In the data rows, zero lies at 7.5, halfway between 7 and 8.
Here are some numbered points:
[8, 8, 6, 7, 8, 7, 6, 6, 11, 8, 9, 9, 9, 8, 4, 8, 6, 10, 9, 8, 7, 8, 6, 9] 0
[8, 4, 6, 5, 10, 7, 9, 8, 7, 4, 9, 9, 8, 6, 5, 11, 9, 9, 7, 8, 10, 5, 10, 7] 1
[6, 6, 7, 5, 7, 8, 9, 10, 3, 8, 7, 6, 7, 7, 7, 5, 13, 6, 5, 9, 7, 5, 9, 8] 2
[8, 11, 6, 11, 9, 11, 11, 6, 10, 3, 5, 8, 7, 9, 8, 5, 5, 8, 10, 9, 7, 10, 11, 8] 3
[6, 7, 7, 8, 6, 7, 3, 7, 5, 8, 7, 8, 6, 9, 9, 6, 5, 7, 7, 6, 5, 8, 6, 8] 4
[10, 8, 6, 7, 10, 7, 5, 9, 11, 10, 8, 8, 9, 7, 8, 9, 9, 11, 8, 8, 10, 12, 7, 11] 5
[6, 10, 6, 8, 7, 8, 5, 8, 9, 6, 6, 7, 5, 6, 5, 8, 6, 6, 11, 11, 9, 8, 7, 8] 6
[7, 9, 9, 7, 9, 9, 7, 10, 4, 3, 7, 6, 6, 10, 8, 7, 9, 5, 9, 8, 8, 6, 8, 8] 7
[9, 5, 4, 11, 10, 10, 6, 7, 11, 6, 6, 8, 10, 12, 12, 7, 3, 12, 8, 5, 4, 11, 9, 12] 8
[7, 9, 4, 6, 8, 10, 9, 6, 8, 5, 5, 7, 7, 11, 6, 5, 9, 9, 7, 11, 5, 9, 6, 8] 9
[8, 4, 9, 8, 6, 3, 6, 8, 4, 10, 8, 9, 6, 7, 12, 7, 7, 4, 7, 4, 6, 5, 9, 8] 10
[7, 6, 8, 5, 6, 6, 5, 10, 7, 11, 11, 8, 9, 5, 4, 6, 7, 5, 8, 6, 8, 6, 6, 7] 11
[7, 8, 7, 8, 8, 8, 6, 4, 9, 3, 6, 7, 6, 6, 9, 10, 6, 6, 8, 9, 9, 7, 7, 8] 12
[7, 6, 5, 4, 9, 10, 9, 8, 5, 11, 4, 8, 7, 8, 8, 4, 8, 11, 5, 7, 7, 9, 9, 9] 13
[7, 7, 7, 6, 5, 8, 5, 3, 7, 6, 9, 8, 6, 4, 4, 9, 6, 5, 5, 7, 10, 5, 5, 6] 14
[7, 6, 8, 7, 7, 9, 8, 4, 7, 7, 7, 8, 7, 6, 4, 6, 6, 9, 5, 7, 8, 7, 8, 8] 15
[7, 11, 4, 9, 7, 8, 4, 6, 8, 5, 7, 6, 6, 10, 9, 8, 7, 7, 8, 11, 7, 10, 4, 9] 16
[5, 8, 4, 8, 9, 2, 8, 9, 8, 9, 7, 8, 7, 9, 9, 6, 6, 9, 9, 9, 8, 8, 6, 7] 17
[8, 6, 3, 9, 9, 6, 6, 6, 10, 6, 5, 9, 6, 9, 10, 6, 5, 7, 7, 6, 5, 9, 6, 10] 18
[6, 11, 9, 10, 7, 6, 8, 9, 9, 8, 10, 6, 9, 10, 8, 9, 7, 6, 8, 7, 10, 6, 7, 8] 19
[7, 7, 9, 12, 9, 8, 12, 8, 7, 8, 4, 9, 6, 4, 9, 8, 8, 4, 9, 4, 8, 8, 13, 7] 20
[7, 5, 5, 7, 11, 9, 6, 9, 9, 6, 7, 9, 9, 9, 6, 8, 4, 8, 10, 6, 8, 6, 10, 10] 21
[6, 10, 8, 8, 11, 11, 10, 8, 10, 8, 5, 7, 5, 4, 4, 7, 9, 7, 9, 10, 8, 11, 11, 9] 22
[7, 7, 5, 8, 8, 5, 10, 6, 6, 9, 5, 9, 9, 7, 11, 5, 4, 9, 8, 6, 9, 5, 9, 6] 23
[7, 7, 8, 4, 5, 6, 6, 7, 5, 8, 5, 9, 9, 7, 8, 8, 6, 9, 7, 8, 7, 5, 8, 7] 24
[7, 9, 7, 8, 8, 7, 10, 3, 8, 6, 8, 7, 7, 6, 6, 8, 7, 8, 7, 10, 11, 7, 5, 7] 25
[9, 6, 9, 7, 7, 10, 8, 6, 10, 8, 6, 8, 6, 4, 4, 8, 6, 8, 7, 7, 6, 10, 8, 8] 26
[8, 7, 5, 7, 6, 8, 7, 8, 10, 6, 3, 10, 7, 5, 7, 7, 6, 9, 8, 7, 7, 8, 7, 9] 27
[6, 9, 6, 9, 8, 9, 11, 9, 8, 10, 6, 8, 13, 10, 11, 8, 8, 12, 10, 7, 10, 9, 12, 8] 28
[9, 7, 9, 8, 8, 9, 7, 5, 9, 11, 8, 8, 8, 5, 6, 9, 6, 6, 5, 6, 9, 7, 8, 8] 29
[9, 12, 8, 10, 6, 8, 10, 7, 9, 3, 9, 6, 4, 8, 8, 7, 8, 2, 11, 12, 5, 7, 6, 6] 30
[9, 7, 9, 9, 9, 10, 10, 8, 8, 7, 7, 8, 7, 6, 9, 10, 10, 5, 8, 8, 9, 11, 10, 9] 31
[9, 6, 12, 7, 10, 10, 11, 7, 10, 9, 12, 7, 9, 8, 3, 9, 11, 6, 6, 4, 6, 6, 10, 7] 32
[5, 7, 8, 8, 11, 8, 6, 12, 8, 7, 10, 4, 7, 7, 7, 7, 8, 6, 11, 10, 8, 9, 9, 10] 33
[7, 7, 6, 6, 11, 7, 8, 7, 9, 6, 9, 6, 10, 8, 5, 8, 9, 10, 6, 8, 9, 5, 8, 8] 34
[8, 6, 9, 5, 7, 5, 10, 8, 8, 7, 10, 7, 4, 6, 3, 8, 12, 7, 6, 10, 6, 6, 8, 7] 35
[8, 4, 8, 7, 9, 9, 10, 10, 8, 10, 7, 8, 7, 6, 6, 7, 8, 7, 6, 6, 4, 9, 9, 9] 36
[9, 11, 8, 9, 7, 10, 6, 9, 10, 12, 10, 4, 9, 10, 7, 6, 8, 8, 7, 8, 4, 11, 7, 8] 37
[6, 7, 7, 6, 9, 6, 5, 8, 6, 6, 8, 6, 7, 9, 10, 6, 8, 8, 7, 10, 10, 6, 8, 8] 38
[9, 9, 7, 8, 3, 7, 8, 6, 6, 9, 6, 8, 5, 7, 7, 7, 8, 6, 6, 8, 5, 8, 6, 6] 39
New points follow, each followed by the numbers of its three nearest points above, nearest first.
[9, 8, 7, 8, 5, 6, 7, 5, 9, 9, 9, 6, 9, 9, 5, 8, 5, 10, 9, 9, 8, 7, 5, 8] 0 25 15
[9, 3, 12, 4, 8, 9, 2, 7, 7, 7, 13, 7, 7, 8, 4, 12, 10, 5, 3, 4, 7, 3, 7, 9] 32 14 11
[8, 7, 9, 7, 7, 11, 9, 6, 8, 6, 6, 9, 7, 7, 4, 7, 6, 9, 6, 6, 8, 5, 9, 7] 15 26 29
[6, 9, 6, 7, 9, 9, 5, 8, 7, 8, 6, 7, 8, 8, 8, 6, 6, 8, 7, 8, 11, 8, 6, 10] 38 6 4
[8, 4, 7, 5, 6, 7, 3, 8, 5, 7, 7, 9, 8, 8, 7, 10, 6, 10, 8, 4, 8, 6, 7, 9] 24 4 21
[7, 8, 6, 6, 7, 7, 8, 9, 6, 5, 7, 6, 7, 9, 7, 7, 9, 9, 7, 8, 7, 6, 6, 8] 38 7 34
[7, 12, 9, 9, 7, 7, 8, 6, 9, 7, 9, 8, 6, 7, 7, 10, 9, 8, 8, 10, 8, 9, 4, 6] 25 19 6
[7, 7, 7, 5, 4, 7, 6, 5, 7, 6, 8, 8, 6, 4, 4, 9, 7, 5, 5, 7, 11, 5, 5, 6] 14 15 25
[7, 8, 6, 6, 10, 8, 6, 7, 7, 9, 8, 6, 10, 8, 9, 7, 7, 8, 8, 8, 11, 8, 6, 8] 38 34 5
[6, 7, 9, 8, 10, 8, 11, 7, 10, 8, 8, 8, 8, 7, 4, 8, 9, 11, 8, 8, 10, 8, 10, 7] 34 15 1
[8, 10, 5, 10, 9, 6, 8, 9, 8, 6, 9, 5, 5, 8, 10, 8, 9, 7, 7, 10, 9, 10, 6, 9] 16 38 19
[7, 8, 11, 11, 7, 9, 7, 7, 11, 6, 10, 8, 9, 9, 7, 9, 8, 7, 8, 7, 6, 9, 8, 8] 19 0 31
[8, 8, 7, 6, 11, 9, 9, 8, 6, 7, 9, 7, 4, 6, 5, 7, 11, 6, 6, 12, 9, 7, 7, 7] 35 2 25
[8, 8, 10, 7, 8, 9, 7, 5, 5, 5, 10, 6, 8, 9, 7, 9, 9, 6, 6, 9, 6, 5, 6, 6] 7 38 25
[7, 4, 9, 8, 5, 5, 6, 8, 3, 8, 7, 10, 6, 7, 11, 6, 7, 3, 7, 4, 7, 6, 10, 7] 10 4 24
[6, 8, 10, 9, 9, 7, 8, 9, 7, 6, 10, 6, 9, 9, 10, 9, 13, 10, 7, 10, 7, 9, 7, 6] 38 19 34
[7, 10, 8, 6, 7, 9, 8, 12, 4, 12, 8, 3, 6, 9, 10, 3, 11, 5, 8, 9, 5, 8, 8, 6] 2 37 7
[7, 8, 5, 8, 10, 7, 9, 6, 9, 6, 6, 7, 7, 10, 8, 6, 8, 10, 7, 10, 8, 7, 6, 7] 9 34 25
[7, 10, 9, 8, 8, 9, 7, 4, 7, 3, 10, 5, 7, 11, 7, 6, 8, 5, 6, 8, 8, 4, 6, 7] 7 25 12
[10, 5, 5, 9, 10, 11, 7, 6, 11, 6, 5, 8, 9, 12, 12, 7, 5, 12, 7, 5, 4, 11, 7, 12] 8 18 21
[7, 12, 6, 10, 8, 7, 7, 8, 9, 5, 8, 6, 4, 8, 9, 7, 10, 6, 8, 11, 9, 9, 6, 7] 16 6 30
[7, 9, 8, 9, 9, 9, 6, 6, 8, 2, 10, 5, 7, 12, 8, 5, 7, 4, 7, 8, 10, 3, 5, 8] 7 38 19
[8, 6, 7, 8, 5, 6, 9, 4, 8, 7, 8, 9, 6, 8, 7, 7, 8, 8, 6, 8, 6, 7, 4, 6] 39 15 25
[7, 4, 6, 6, 6, 5, 4, 9, 7, 9, 7, 8, 8, 9, 11, 5, 6, 8, 8, 5, 6, 6, 7, 9] 4 10 24
[7, 5, 8, 4, 7, 9, 6, 7, 3, 8, 5, 8, 9, 10, 9, 7, 6, 11, 9, 7, 9, 6, 9, 7] 24 38 13
[9, 6, 8, 9, 8, 6, 3, 6, 12, 6, 12, 10, 10, 8, 5, 11, 3, 6, 9, 4, 11, 6, 7, 8] 0 21 29
[7, 5, 10, 5, 7, 6, 9, 8, 4, 10, 7, 10, 10, 4, 7, 7, 7, 7, 7, 4, 10, 4, 10, 6] 24 11 23
[7, 5, 7, 5, 11, 5, 7, 7, 8, 5, 9, 9, 7, 7, 4, 10, 8, 9, 8, 8, 10, 6, 10, 8] 1 34 21
[7, 7, 7, 6, 6, 8, 9, 6, 11, 5, 8, 9, 8, 7, 2, 8, 6, 11, 10, 9, 7, 6, 6, 7] 0 15 26
[9, 4, 8, 5, 8, 7, 4, 7, 4, 7, 7, 8, 8, 6, 7, 9, 5, 8, 7, 5, 9, 6, 10, 8] 24 15 21
[8, 10, 7, 7, 7, 7, 8, 8, 8, 5, 6, 7, 8, 7, 7, 9, 10, 9, 9, 10, 8, 9, 8, 6] 6 25 12
[9, 5, 8, 8, 7, 7, 7, 8, 6, 4, 7, 11, 7, 9, 9, 9, 7, 10, 8, 6, 7, 4, 7, 8] 24 1 27
[7, 6, 8, 6, 8, 8, 10, 7, 8, 6, 6, 9, 5, 1, 5, 9, 8, 6, 8, 8, 8, 6, 11, 8] 26 1 15
[7, 6, 8, 8, 8, 8, 6, 8, 9, 10, 9, 7, 8, 10, 8, 5, 5, 7, 9, 6, 7, 8, 7, 9] 4 0 21
[7, 9, 7, 6, 9, 8, 6, 6, 7, 10, 8, 6, 9, 8, 9, 7, 7, 10, 8, 7, 12, 8, 7, 8] 38 34 5
[7, 7, 8, 7, 8, 8, 6, 9, 8, 9, 8, 7, 8, 8, 9, 6, 6, 7, 7, 5, 6, 9, 8, 9] 4 36 29
[9, 7, 7, 9, 8, 5, 10, 6, 8, 9, 9, 8, 7, 7, 7, 8, 7, 6, 7, 5, 7, 6, 6, 7] 29 39 25
[8, 5, 7, 11, 7, 3, 8, 6, 10, 7, 9, 9, 7, 6, 10, 8, 6, 5, 8, 4, 6, 6, 8, 7] 10 18 23
[9, 5, 6, 8, 8, 7, 7, 9, 9, 8, 8, 7, 7, 8, 7, 7, 7, 7, 6, 8, 4, 11, 7, 10] 36 18 26
[7, 6, 6, 4, 5, 5, 7, 5, 6, 9, 7, 8, 10, 9, 6, 7, 5, 10, 5, 9, 7, 5, 5, 5] 24 15 0
[11, 15, 9, 12, 4, 11, 9, 7, 14, 9, 8, 10, 9, 4, 6, 11, 6, 7, 9, 6, 6, 11, 6, 6] 26 29 37
[6, 5, 8, 4, 9, 7, 8, 7, 3, 8, 8, 6, 6, 9, 7, 5, 9, 6, 5, 10, 6, 5, 6, 6] 2 38 24
[10, 8, 9, 7, 8, 12, 9, 9, 6, 9, 10, 8, 9, 9, 4, 8, 10, 5, 5, 3, 6, 6, 9, 7] 32 36 29
[8, 9, 6, 11, 6, 7, 8, 7, 11, 10, 9, 8, 4, 7, 7, 6, 9, 4, 5, 7, 6, 9, 4, 10] 39 29 18
[8, 11, 8, 10, 7, 10, 7, 7, 8, 7, 3, 9, 10, 8, 11, 6, 2, 8, 11, 7, 6, 9, 9, 8] 3 27 23
